In the data rows, 128 means zero.
Here are some rows, each followed by its group. Groups can overlap.
[180 100 111 150 143 127  85 122 149 118 114 173 176 140 132 143 146 145 127 106 122 171 212 148  98 125 151 109 138 114  76 101 127 177 155 165 140 143  99 105 146 113 155 105  87 132 182 110 114  56 140 131  95 140 123 100 171 104 105 143 192 157 139  94] 1
[161 152 113  98  97 155 120 128 160 116 148 102 130  94  63 139 109  56 160  68  66 133 121  60 120 143 204  79 113 107 123 144 174 181  82 170 150 151 121 152 126 122 124 173 127  93  84 148 163 110 179 106 137 146 113 130 108  84 104  96 134 140 156 118] 2
[160 143 168 110 125 120  99 152 125 150 143 110 128  82  92 156 127  81 132 124 132 121 159 132 121 132 128 136  82  32 145 105 111  92  89 141 170 139 109 101 102 138  94  92 104 160 132 166 173  66 152 109 173 117  95 104 134 104 129 127 161 143 119 101] 3
[139 118 113 120 119  84 145  81 159  55 158 137 106 155  95 106 119 138 124  74 111 226 128 152 174 139 117  99 139  96 146 139 135 146 144 160 213 106 122 136 164  93 117 128 116 169 173 136 144 120 139  89 129  89 111 118 131  63 115 101 178 158 121 158] 4
[166 166 140 107 119 148 112 111 134 126 142 120 138 198 120  88 139 102 109 114 134 125 164 127 135  76 154 171 108 130 147 104 161 175 108 150 110 160  92 108 155 157  86 107 157  81 105 119 105 150 128  82 151 137 113 100 167 147 116 116 134 133 119 159] 5
[165 174 147 110 116 151 104 110 131 130 140 120 137 202 119  83 136 109 107 116 133 122 163 133 146  73 152 160 114 132 151 107 165 173 117 156 113 156  95 108 159 156  81 112 160  84  98 117  97 159 116  78 154 131 113 102 162 147 109 120 137 132 116 155] 5
[103 148  75  78 158 137 131 180 105 188 111 167 104 112 143 185 125 106 133  98 122 138  85 120  83 118 136 122 103 121 107 115 166 136 124 155 147 156 134 114 132 125 159 176 146 154 131 134  90 138 160 166 135 105 173 188 147 136 137 107 145  96 141 179] 2
[152 168 171 130  84 126 124 120 112 135  77 131 121 131 128 201 108 125 173 115  91  82 119  74  91 131 170 151 128 185  78  99 145 166  86 119 144 102 112 154 163  77 148 141 104 147 107 146 163 126  80 117 156 141  97  83 108  80  87 143 153 151 105  63] 6
[100 119 167 139 137 174 132 157  74 162 103  94 163 127 123 138 106 106 132 167 119 103 146 148 119 117  99 165 100 122 170 185  83 106 136 105 154 120 148 106  83 176  86 135 169 119 174 114 132 153 110 178 143 105 143 143 127 106 149 141 109 128  94 135] 3
[125 105 102 144 146 122 148 145 129 129 137 137 211 126 154 146 161 122  79 158 134 153 139 175  72 112 161 112 214 156 119  76  76 161 133 113 118 154 148 102 109 147 144 124 155 158 122 118  99 109 105 180  49 156 178  87 118 151 136 135 181 125 153 132] 1
[ 97 118 149 150 130 104 137 139 136  94 197 121 104 122 149 112 115  96 101 142 193 117 135 163 115 182 131  95  99 159 150 171 164 103 125 102 138  78 147 117  98 110 152 145 156 105  75 159 177 106 169 108 171 166 100 153  92 160  99 106 108 113 127 142] 3
[161 171 140 107 121 147 100 108 132 130 146 127 135 206 118  83 134 102 107 106 122 121 164 138 142  74 158 174 116 123 144  98 167 183 124 156 108 156  87 109 148 147  85 104 161  78  96 121  93 151 130  78 151 138 108 117 163 141 116 116 140 131 110 164] 5
[ 75 130 113 168 130 108  70 210 110 143  89 128  82 103 124  77 119 164 155 133 113 145 144 108 128 154  87 129 142 131 150 139 141  99 139 136  89 190  70 135 137 103 150 140 119 142  93 121  91 173 163 186  90  94 157 139 177 151 159 133 111 230 138  92] 7
[105 123 172 139 140 179 116 157  65 163  99  92 164 123 127 137 107 115 130 168 118 108 144 145 116 120 102 169 102 122 162 186  79 108 146 115 153 110 159  99  81 186  76 138 159 124 158 114 143 150 109 176 132 106 136 136 125 107 143 155 107 127  86 133] 3
[105 128 163 135 134 177 117 157  64 159 102  90 155 120 124 137 107 118 132 164 108 103 146 150 108 125  98 164  86 123 156 188  91  98 137 112 156 116 142 102  84 187  77 131 155 118 168 114 143 148 108 179 126 104 138 122 126 111 146 156 109 123  94 121] 3
[151 115 113 112 110  82 150  82 158  58 154 134 107 139  97 114 124 144 125  75 114 219 126 158 163 144 118 102 127 101 138 137 131 142 131 157 212 105 120 131 155 107 122 132 110 169 176 132 163 113 143  91 120  93 106 106 138  63 118 102 178 154 131 148] 4
[124  96 100 140 143 122 163 145 132 126 132 143 214 127 152 156 160 124  76 159 129 157 143 179  68 109 160 122 211 159 118  72  74 171 132 105 116 156 149  99 106 151 146 125 156 160 131 119 105  99 115 175  54 156 178  87 121 146 136 134 180 139 159 133] 1
[ 99 123 170 145 139 178 117 157  76 165 100  88 172 128 122 133 109 115 128 171 125 107 148 137 126 119 100 154 106 123 171 185  84 103 133 111 156 114 156 103  87 178  79 136 168 114 155 117 135 160 100 175 143  97 138 145 124 106 144 146 108 127  95 138] 3
[165 164 143 111 112 151 116 115 130 121 140 109 145 194 119  83 138 108 100 116 137 115 164 131 143  74 153 163 105 127 148 108 162 173 106 161 108 158 102 111 161 159  87 108 155  78  97 119 106 154 121  85 152 125 113  90 169 146 113 123 137 124 116 155] 5
[100 125 164 144 143 171 121 155  69 163 104  87 162 118 123 132 107 100 136 165 119 106 147 142 113 121 105 166  96 124 165 188  84  96 135 104 154 117 149 110  93 182  79 126 173 113 164 115 137 156 102 180 134 111 135 136 122 115 149 144 108 120  90 131] 3
[165 178 144  96 108 156  95 108 124 127 139 117 123 195 118  80 133 117 110 103 115 112 157 148 135  80 157 167 104 120 134 106 181 170 124 167 114 151  84 113 155 161  78 112 142  79  95 115 102 151 123  81 135 135 111  90 164 139 111 132 135 122 115 142] 5
[129 143 109 112  77 129 123 145  78 163 118 185 149 108 147 164  72 123 135  82 123  83  38 156  84 180 162 159 138 178  99 124 147 128 184  83 125 160 117 150 139 177 123  93 108 173 106 102  74 154  81 126 135 103 178 111 179 112 167 146 164 111  78 129] 6
[151 177 169 123  81 133 117 117 110 134  72 124 111 131 127 200 104 129 183 113  89  83 114  72  87 131 163 149 123 182  69 108 157 160  90 124 149  99 111 163 167  88 142 148  93 144 109 141 159 130  71 119 142 141  93  70 103  85  83 154 150 142 108  50] 6
[100 120 172 151 142 178 112 155  67 166 102  88 164 128 123 133 108 104 131 167 120 113 140 147 118 119 103 170 110 124 163 183  81 106 144 109 153 112 158 100  85 181  79 132 169 122 156 116 134 153 105 179 138 106 139 147 120 107 152 150 110 130  85 137] 3
[138 178 149  67  93 136  62 122 111  87  94  93 106 128  84  65  84 115 136 155 106 104 171 119 144 124 140 128 168 130 144 138 110  91  47 180 129 161 156 153  87 144 127 157  87 115 136 152 159 182 156 133 134 142 103 110 139 191 158 167  83 145 149 104] 7
[124  58  89 115 140 134 181 101 123  72 150 131  81 168 148 135  73 171 152  97  57 143 133 129 148 141  93  97 108  87  84  90  94  69 196 116 152 105 158 114 164 118 170 132  82 146 161  66 120 146 150 177 157 111 110 151  91  68  95 133 161 109 166 148] 4
[139 102 119 137 118  79 151  80 159  56 161 125 132 141  92 105 121 134 113  86 129 219 137 126 165 130 119  85 139 108 158 134 117 149 121 145 210 108 148 149 173  97 118 122 125 175 165 144 155 130 129  91 133  80 108 115 140  68 110  95 177 164 130 169] 4
[142  80 123 163 115 154 160  49 196 168 131  88 124  45 127 166 114 101 155 114 131 123  89 115 161 139 102 123 136 112  95  65 133  90 118  94 146 108 180 191 141 151 137 196 100  87 109 142 137  70 115 123 143 143  90 165 175  96 145 122 178  86 156 163] 2
[156 174 168 112  81 127 126 117 110 137  72 133 108 131 127 204  97 128 191 112  82  78 119  79  85 131 165 152 117 184  71 105 152 158  94 118 152 105 103 166 165  87 145 147  97 147 114 137 159 127  77 116 149 153  99  75 105  82  88 144 149 148 108  52] 6
[139  49 114 126 132 144 120 145 121 153 122 133 129 146 139 161 102  70  94 142  69 164 112  60 117 128 146 106 106  75 105 127 103 143 152 138  91 184 219 141 106 121 158 151  94 108 113 126 125 111 132 107 128 158 100 165  69  90 120 128 110 118 175 144] 2
[159 155 115 112  97 159 116 126 160 121 147 104 132  99  61 142 110  58 163  75  71 136 119  52 126 142 198  70 116 113 124 145 174 179  79 167 157 157 123 149 130 124 119 171 128  97  79 148 156 115 167 103 141 140 116 135 108  88 102  98 138 147 159 118] 2
[138 133  85  95  93  78 142 106 148 104 117 144 102 154 217 150 141 143 180 128  95 123 129 144 185 140  83  90 150 139 133 154 147 154 173 108 153  80 114  77 120  93 171 129 130 188 165  78  99  96 120 160 100 130 138 133 156 102 181 155 154 125 165 102] 4
[ 98 142  74  86 158 134 150 183 101 178 110 146 120 109 141 179 129  97 130 104 141 128  95 100  89 111 137 115 107 117 113 127 153 132 107 158 142 158 155 126 150 126 167 168 144 142 117 137  93 148 149 169 145  97 168 182 152 149 131 108 142  85 147 187] 2
[156 164 111 103  97 158 115 128 159 117 146 106 123 105  62 142 111  63 152  71  61 139 118  54 131 141 199  69 111 115 125 145 185 179  88 181 155 154 122 140 127 120 114 180 119  96  82 149 158 113 170 104 139 135 119 128 109  81  98 103 140 148 155 118] 2
[139 170 157  67  93 138  71 125 117  86  88  95 116 128  87  72  83 113 133 157 120 106 165 122 141 123 143 132 165 134 152 139 107  93  44 174 128 158 164 150  78 144 131 165  91 119 142 154 164 180 164 138 136 142 106 105 142 187 158 168  79 154 151 111] 7
[ 83 137 113 172 135 109  53 210 116 140  91 120  82 104 129  75 120 168 162 130 119 151 140 103 120 160  95 127 153 132 150 135 144  90 134 135  93 191  67 131 135 100 149 141 126 139  88 127  92 180 157 185  84 100 149 144 170 152 160 140 113 228 132  90] 7
[ 98 119 171 142 145 174 111 157  73 168 103  94 160 123 125 137 112 110 126 168 114 115 142 142 123 118 101 171 107 124 163 184  82 112 146 111 153 110 148  96  77 173  80 135 168 122 163 115 138 146 114 172 133 110 134 150 123 105 148 145 106 129  88 136] 3
[148 127 101 129 189 164 139  92 125 135 115 147 175 160 140  86 166 209 100 127 154 148  94  80 164 104  77 163 101 149 111 141 159 101 161 129  86 183 203 143 166  78 131  91  87 129 108 109 108 129  90 118 109 128 134 142  77 168 123 133 111  98 125 119] 5
[162 156 115 102  98 154 115 126 160 120 147  92 129  90  55 137 114  58 161  72  70 136 117  52 120 142 202  80 123 108 120 144 172 183  79 166 158 150 125 152 119 125 128 169 129  95  78 147 159 111 170 102 134 149 109 138 108  89 104  99 138 141 161 115] 2
[ 94 125 143 140 135  99 139 140 132  88 198 114  94 115 154 114 112  89 108 144 191 117 133 159 105 179 135  94  89 161 147 182 165  94 129 101 140  77 149 122 102 113 151 145 158 107  89 157 178 109 166 111 160 176  97 145  88 173  98 107  96 103 125 139] 3
[107  97  52 104 145 168 127 145 165  96 162 188 189 104 183 182 119 177 118  74 139 114 127 149 152 139 125  84 133 100  85  63  98 132 172 181  92 171 120 139 102 139 136 106 138 174 169 106 144  92 117 151 104 161 137 138  63 123 108  74 141  95 144  85] 1
[141 108 114 121 119  79 151  74 159  57 160 133 110 145  92 100 121 131 128  68 117 215 127 153 163 140 124 110 140  92 140 134 128 147 133 150 211 101 125 147 155  97 127 122 118 161 171 133 150 118 145  90 126  95  99 128 134  65 119  97 180 151 129 162] 4
[ 85 150 184 133  68 143 137 104 159 161 120 112 151 122 107 120 152 174 108 108 150 168  90 155  81 143 191 151 137 176  60 106 162 131 139  75 134 100 127 163 181  95 166 180  91 118 139 117 140  77 121 127  48 182 179 139 112 136 133  66 166  71 131 135] 6
[102  43  84 142 163 171 117 120 106 113 136  98  92 145 125 154 116 147  98 132 143 115 158 129 160 143  88  72 138  70  85  87  75  94 145 123  80 119 174 117 138 154 118 108 143 143 136 141 146 157 149 119 150  89  85 190  60 114 137 125  52 111 132 125] 3
[134  92 138 141 118 129 116  94 132 137 116 104 138 164  70 127 123 197  72 172 111 148 114  44 138 144  95 139 167  94 140 126  89  92 131 156  95 121 115 153 124 158 145 159 120 121 123  86 105 137 125 179 161 173 104 155 102 134 138 152  64 159 161  65] 7
[171 109 130 196 114 133 155 102 188 142 160 166 116  92 149 141 175 174 143 148 130  98 110 128 156 112 115 112 125 138 135  98 119 145 152 120  92 119  86 160 117 107 158  79 149 150 147 136  88 101 103  93 125 132 130 141 145 120 145 142 122 133 108 113] 5
[154 176 166 121  87 128 125 118 107 133  76 136 109 138 133 198  97 125 184 115  86  76 118  75  95 130 168 149 117 186  76 107 155 158  92 124 148 103 104 171 170  82 141 144 103 145 110 142 156 136  69 116 149 149  99  74 101  85  82 149 150 143 104  52] 6
[180 101 105 159 154 122  90 124 150 111 122 159 184 129 125 142 144 132 125 115 130 172 215 137  91 120 164 106 136 117  89 108 118 177 148 153 141 141 107 116 150 108 160  90 107 134 184 115 113  62 135 128  93 150 113 104 167 111  99 141 182 163 148  93] 1
[ 73 120 116 182 136 106  77 208 116 138  92 113  97 101 131  69 127 153 152 133 133 143 148  89 128 153  91 130 158 125 155 139 129  95 122 133  87 189  83 135 137 101 160 139 120 122  84 122  95 182 161 189  97  92 148 150 181 157 158 132 115 220 139 104] 7
[138 172 150  66  98 135  77 126 115  82  90  95 109 134  99  72  90 109 135 157 119 108 169 114 147 124 141 135 171 130 148 146 102  90  43 178 123 155 164 142  85 142 132 163  86 106 142 146 168 179 164 137 144 140 102 111 141 194 159 165  80 149 150 111] 7
[102 128 170 151 137 182 112 153  60 168 104  97 153 133 117 135 106 111 134 165 109 110 144 151 115 122  95 164  97 124 158 185  95  99 148 109 158 118 143 104  89 186  73 134 164 122 164 115 127 150 103 178 134 104 146 137 116 106 147 156 111 134  90 125] 3
[155 166 166 132  93 127 123 120 103 132  83 115 119 120 133 195 107 117 178 123  91  86 116  57  77 128 169 154 130 183  74 112 139 161  82 111 148 100 109 172 167  84 152 135 109 144 106 141 164 131  71 116 143 155  90  84 102  97  84 152 145 144 113  55] 6
[116  43  78 123 153 170 129 124 115 115 131 101  83 139 122 167 115 153 114 131 147 111 147 143 151 149  84  77 131  68  84  85  75  87 132 112  89 125 156 115 130 165 130 115 148 145 155 133 149 147 159 121 149 102  89 182  63 110 145 118  49 109 138 110] 3
[ 97 117 147 144 128 102 136 142 138  92 194 119 102 117 159 111 115  95 101 140 195 110 131 172 112 184 134 102  99 155 143 173 163 102 125 109 133  77 153 112  87 111 154 150 152  98  75 156 185 103 176 113 164 167  92 151  95 158 100 106 108 104 126 144] 3
[110 147  85  96 203  65 145 178 102 145  90 146 107 133 135 119 217 138 137 138 132 149  99 122 119  55 120 180 136 114 135 128 120 180 141 108  91 138 113  75 176  84  82  68 127 101  90 136  89 157  83 132 136  87 175 140 123 135 118 129 125 117 123 182] 5
[173 177 148  96 104 162  99 117 124 130 135 119 125 202 124  89 135 130 112 113 123 117 154 148 144  80 146 164 102 124 136 108 175 169 120 169 114 157  89 100 153 168  74 128 135  88  99 111 108 150 123  82 143 128 123  73 164 136 110 134 135 125 114 137] 5
[ 95 119 166 145 142 173 122 155  67 165 101  94 165 120 124 132 108 109 119 167 111 106 147 142 116 119 104 162  94 127 165 180  86 107 136 108 149 113 154 107  90 176  76 129 168 123 160 120 138 149 109 175 130 102 135 140 126 107 145 146 108 130  92 135] 3
[ 93 123 143 142 129 102 140 138 124  92 191 129  92 117 160 114 114  96 108 139 183 112 137 175 107 183 138 103  85 161 138 179 167  97 134 108 134  75 146 107 100 121 147 146 145 101  76 153 187  99 169 113 161 170  95 139  96 171 102 108 107 109 127 137] 3
[ 92  82  61 113 142 174 138 145 155 100 155 188 199 105 183 175 121 176 104  76 136 107 133 139 157 134 117  81 131  99  84  69  97 138 165 182  86 166 135 143 111 142 132 113 127 172 161  99 146  87 117 155 109 146 145 137  65 123 108  74 141  99 146  93] 1
[134 179 145  56  97 130  70 125 126  81  93  92 108 124  91  74  87 116 133 161 113 113 169 107 144 123 145 128 165 136 154 141 106  94  36 177 133 157 149 149  84 136 130 161  93 118 150 152 163 183 164 127 135 150 103 114 141 190 153 161  72 156 159 107] 7
[ 79  93 119 138 201  62 196  97 174 149 163 148 106 141 141 143 150  87 169  94 128 163 105 131 128 171  96 119 179 168 122 150 127 115 100  77 156  66 138 143 119 109 177 158  87 107 158 112 145  93 134  87  86 172 121  68 132 127  98 106 138 143 159 204] 4
[102 127 169 146 136 178 119 160  62 166 103  84 159 122 122 138 110 116 128 176 113 114 146 137 114 120  93 157  93 128 162 191  88  97 136 107 158 117 149 106  94 188  76 136 160 130 171 116 139 148 102 175 132 103 148 127 119 112 147 152 108 126  95 124] 3
[161 151 169 125 125 119  91 151 114 150 148 103 135  87 101 146 124  73 130 126 134 114 168 125 129 132 133 119  79  26 151 107 114  85  85 147 167 147 122 113 118 135  87  86 106 157 119 167 166  81 135 116 175 110 100 100 126 109 126 129 158 134 115 103] 3
[135 161 151  66  95 134  85 129 127  83  94  86 120 127  85  74  94 115 125 169 124 115 170 101 150 119 137 128 176 132 160 142  93 101  27 172 130 160 161 145  78 138 143 162  96 114 148 151 163 180 164 129 152 140 110 121 147 190 155 156  77 157 166 113] 7
[155 171 167 126  85 125 123 111 102 135  76 133 109 129 127 197 103 122 190 106  83  79 114  85  78 133 168 168 128 181  62 105 150 162  97 116 148  99 103 163 160  91 147 139  98 143 107 138 161 122  80 120 143 154  88  76 102  86  91 153 154 144 107  51] 6
[179 112 128 191 110 131 158 100 184 142 160 172 113  95 153 135 163 171 160 143 133  80 117 124 155 115 115 100 115 133 138 103 125 136 149 115  98 125  81 177 127 117 153  76 146 142 146 133  81 118  90 101 125 132 138 137 145 123 147 130 126 127 107 108] 5
[104 150  66  87 156 136 130 182 108 178 107 155 110 109 144 184 125 104 133  99 136 132  85 115  86 122 145 111 103 120 107 120 160 124 106 158 144 161 144 110 145 126 162 172 147 144 117 140  98 143 153 170 142 100 163 178 145 141 140 108 147  88 140 182] 2
[ 81 150 189 136  69 146 150 102 146 160 118 109 149 125 111 116 154 167 106 106 155 161  94 150  87 139 186 147 133 178  57 117 166 124 141  82 130 103 139 164 194  99 160 181  81 113 134 110 144  80 108 134  56 175 184 126 112 142 131  71 167  66 128 134] 6
[177 109 134 199 106 133 164  98 173 147 158 168 117  95 147 134 175 174 147 152 133  87 119 117 159 113 103  97 116 139 136 100 121 141 154 120  96 123  90 169 121 120 151  78 139 145 147 132  82 116  93 101 128 122 147 133 155 126 138 139 128 135 110 107] 5
[167 169 142  97 118 148 103 112 136 126 139 116 132 194 124  90 138 108 110 111 130 125 154 136 139  76 159 177 109 129 144 107 163 175 121 158 107 153  93 104 152 156  85 113 158  83 103 117 107 149 130  79 144 144 109  98 164 145 114 122 132 128 113 155] 5
[ 98  86  59 116 148 168 136 144 155  96 163 186 205 109 188 170 121 167 104  77 145 108 135 127 154 132 117  78 133 103  88  68  89 138 170 181  86 169 145 142 113 141 132 108 132 170 163 106 144  95 114 160 109 148 145 141  70 130 104  70 143  93 137 103] 1
[108 136 163 136 135 178 105 158  66 164 100  89 154 120 127 133 108 121 131 165 111 110 142 148 112 127 103 161  93 126 155 182  88  96 145 119 156 116 145  93  81 186  73 135 158 123 163 117 142 152 104 178 123 108 139 125 125 109 144 155 109 123  85 123] 3
[ 97 124 170 154 145 182 108 158  68 163 107  81 162 127 121 134 110 107 123 173 115 120 146 134 119 117 102 165 109 127 164 185  84 104 144 111 155 113 154 101  85 176  79 129 170 121 159 121 132 156 100 175 131 102 136 145 119 111 142 162 105 131  92 132] 3
[128 136 146 168 144  98 177 108 119 127 103 123 134  75  92 137 110 135 144 227 156 132 109  76 125 123 127 101 199 133 175 125 102  93 141 123  96  90 121 142  97  76 142 168 118 121 122 126 140 111 180 116  83 102 133 132 143 181 138 117  94 130 184  97] 7
[183 120 129 199 105 134 148 101 169 145 163 173 111  96 153 136 170 177 153 145 122  89 116 131 154 118 109  95 103 138 132 101 130 133 159 123  95 129  80 163 125 117 146  79 137 153 148 138  86 109  95 100 118 126 143 117 146 125 144 140 130 131 101 100] 5
[110 153  84  94 201  68 149 175 110 150  90 147 103 145 131 117 216 131 141 136 137 153  98 122 134  53 116 175 142 116 143 128 129 175 143 101  97 142 108  77 181  72  88  70 136  97  96 133  73 162  78 134 144  86 182 146 124 134 114 120 126 111 122 184] 5
[176 108 133 190 106 134 156  99 182 144 150 176 110  88 151 143 166 180 153 141 125  85 108 143 150 116 114 110 109 134 129 100 131 139 148 118  95 121  86 162 119 123 149  87 134 147 151 132  93 100 103  99 117 134 134 122 148 115 148 145 122 137 109 100] 5
Group 1 spreads out most along one direction. Which 3 other groups' directions of most spread are closest to that one, closest first?
5 3 4
Which 3 groups are nearest to each row below, nearest first, going by the average distance to the group's rows?
[104 124 143 140 126 100 134 140 130  94 195 126  95 115 161 116 115 100 108 137 186 113 130 180 103 187 133 103  85 157 133 174 165  93 131 105 136  80 143 106  94 120 149 149 142 107  79 155 191  96 175 116 156 171  95 137  93 162 105 109 108 105 121 133] ~ 3 2 4
[ 95 116 145 132 128  99 139 139 135  95 192 126  94 111 153 115 109  95 110 138 181 109 132 180 103 185 136 107  88 153 140 172 172 101 126 100 136  77 140 121  92 113 155 150 153 104  84 153 181  95 178 109 158 174  96 150  95 160 107 100 106 104 129 138] ~ 3 2 4
Group 6 spreads out most along one direction. Which 3 other groups' directions of most spread are closest to that one, closest first?
2 7 3
Which 3 groups are nearest to each row below, nearest first, going by the distance to the group's nearest row?
[145 103 113 124 119  79 158  81 158  58 163 132 117 144  93 109 118 130 122  76 124 216 132 146 165 137 120 102 133  99 150 135 121 147 136 150 210 108 135 143 158  97 127 124 124 169 178 139 151 122 142  94 129  91 107 116 141  63 115  90 178 154 125 167] ~ 4 1 3
[133 168 157  66  99 138  75 123 116  82  95  87 115 130  90  70  92 113 124 164 118 112 172 105 148 115 136 137 179 131 154 143  96 105  47 182 125 152 169 148  75 142 133 164  86 116 140 149 161 185 167 131 142 142 105 120 144 190 151 171  75 157 157 113] ~ 7 5 3
[135 146 140 173 152  99 166  99 107 121 100 126 130  73  96 134 102 128 158 213 156 123 103 101 120 130 140 110 202 126 161 128 105  82 151 124  94  94 121 146 101  88 138 157 121 114 108 129 140 110 177 125  77 108 121 122 133 187 151 125 103 119 170  93] ~ 7 5 3
Which 2 groups are nearest to each row below, nearest first, going by the average distance to the group's rows?
[163 148 169 119 129 118  92 149 112 150 144 107 131  84  96 149 128  78 130 122 132 117 166 127 117 134 131 132  81  24 144 111 110  87  90 140 170 142 118 108 106 143  89  88 105 156 120 167 172  74 142 112 172 116  95 102 125 110 123 136 160 142 122  96] ~ 3 2
[ 76 142 193 136  62 149 144 103 150 163 115 107 157 125 106 122 154 178 101 109 150 163  90 157  85 139 185 154 139 173  54 106 163 135 134  81 130  98 140 160 184 102 167 186  79 121 131 110 147  67 122 131  55 172 183 128 117 132 134  75 167  72 133 132] ~ 6 1
Which 3 groups are nearest to each row below, nearest first, going by the distance to the centre of the group?
[159 170 143 102 118 149 108 107 128 124 138 112 136 196 118  77 135 107 108 109 127 114 166 137 144  73 159 168 110 123 142 109 166 174 114 161 110 152  94 117 160 156  86 105 153  74  94 119 102 157 120  78 148 135 107 102 165 144 113 122 135 121 117 158] ~ 5 2 3
[138 143  85 103  91  85 142 109 155 104 114 136 100 153 213 153 149 148 172 133 101 128 121 141 194 143  76  86 150 145 137 156 154 145 165 113 154  72 110  71 121  94 171 137 134 177 166  80 100 100 115 158 100 127 140 130 155  99 173 168 152 125 169  92] ~ 4 5 1
Which 2 groups are nearest to each row below, nearest first, going by the distance to the centre of the group?
[166 174 141 104 117 150 109 110 135 125 140 114 133 199 119  85 136 105 113 109 135 124 157 133 141  74 156 169 108 133 145 106 165 168 114 154 111 159  93 110 161 159  90 107 157  75 105 119 102 154 116  84 152 137 113  97 165 148 119 122 135 125 114 157] ~ 5 2
[ 93 122 171 137 146 176 123 154  77 163 102  87 165 128 119 134 108 103 126 166 120 110 148 136 123 114 100 170 107 122 171 185  84 109 141 108 154 110 154 106  80 167  82 132 170 117 168 114 132 155 105 173 138 109 134 153 124 105 143 146 105 129  95 143] ~ 3 7
Which 2 groups are nearest to each row below, nearest first, going by the distance to the group's nearest row?
[137 170 151  72 104 130  71 125 116  81  95  86 119 125  93  70  91 103 127 163 121 114 177 101 137 119 147 131 174 137 156 144  89 100  45 173 123 156 175 148  84 141 128 152  91 113 137 159 167 185 160 135 141 143  97 114 144 199 156 172  78 162 151 120] ~ 7 5
[114 121 170 144 135 179 116 162  64 167 101  88 163 118 119 142 112 117 134 172 122 110 137 150 110 124 100 168 100 122 161 186  78 102 138 110 157 115 150  98  74 193  80 136 169 121 164 111 139 149 108 175 132 111 140 133 122 107 147 154 108 134  96 119] ~ 3 7
[175 113 133 194 107 135 156  97 176 147 156 175 112  95 150 137 167 175 153 148 127  84 113 127 158 114 111  94 109 135 141 102 131 137 148 119  96 123  83 172 127 118 146  81 146 146 145 132  83 114  92  97 125 129 139 130 147 119 144 136 121 136 113 104] ~ 5 4
Group 3 spreads out most along one direction. Which 3 other groups' directions of most spread are closest to that one, closest first?
2 1 5
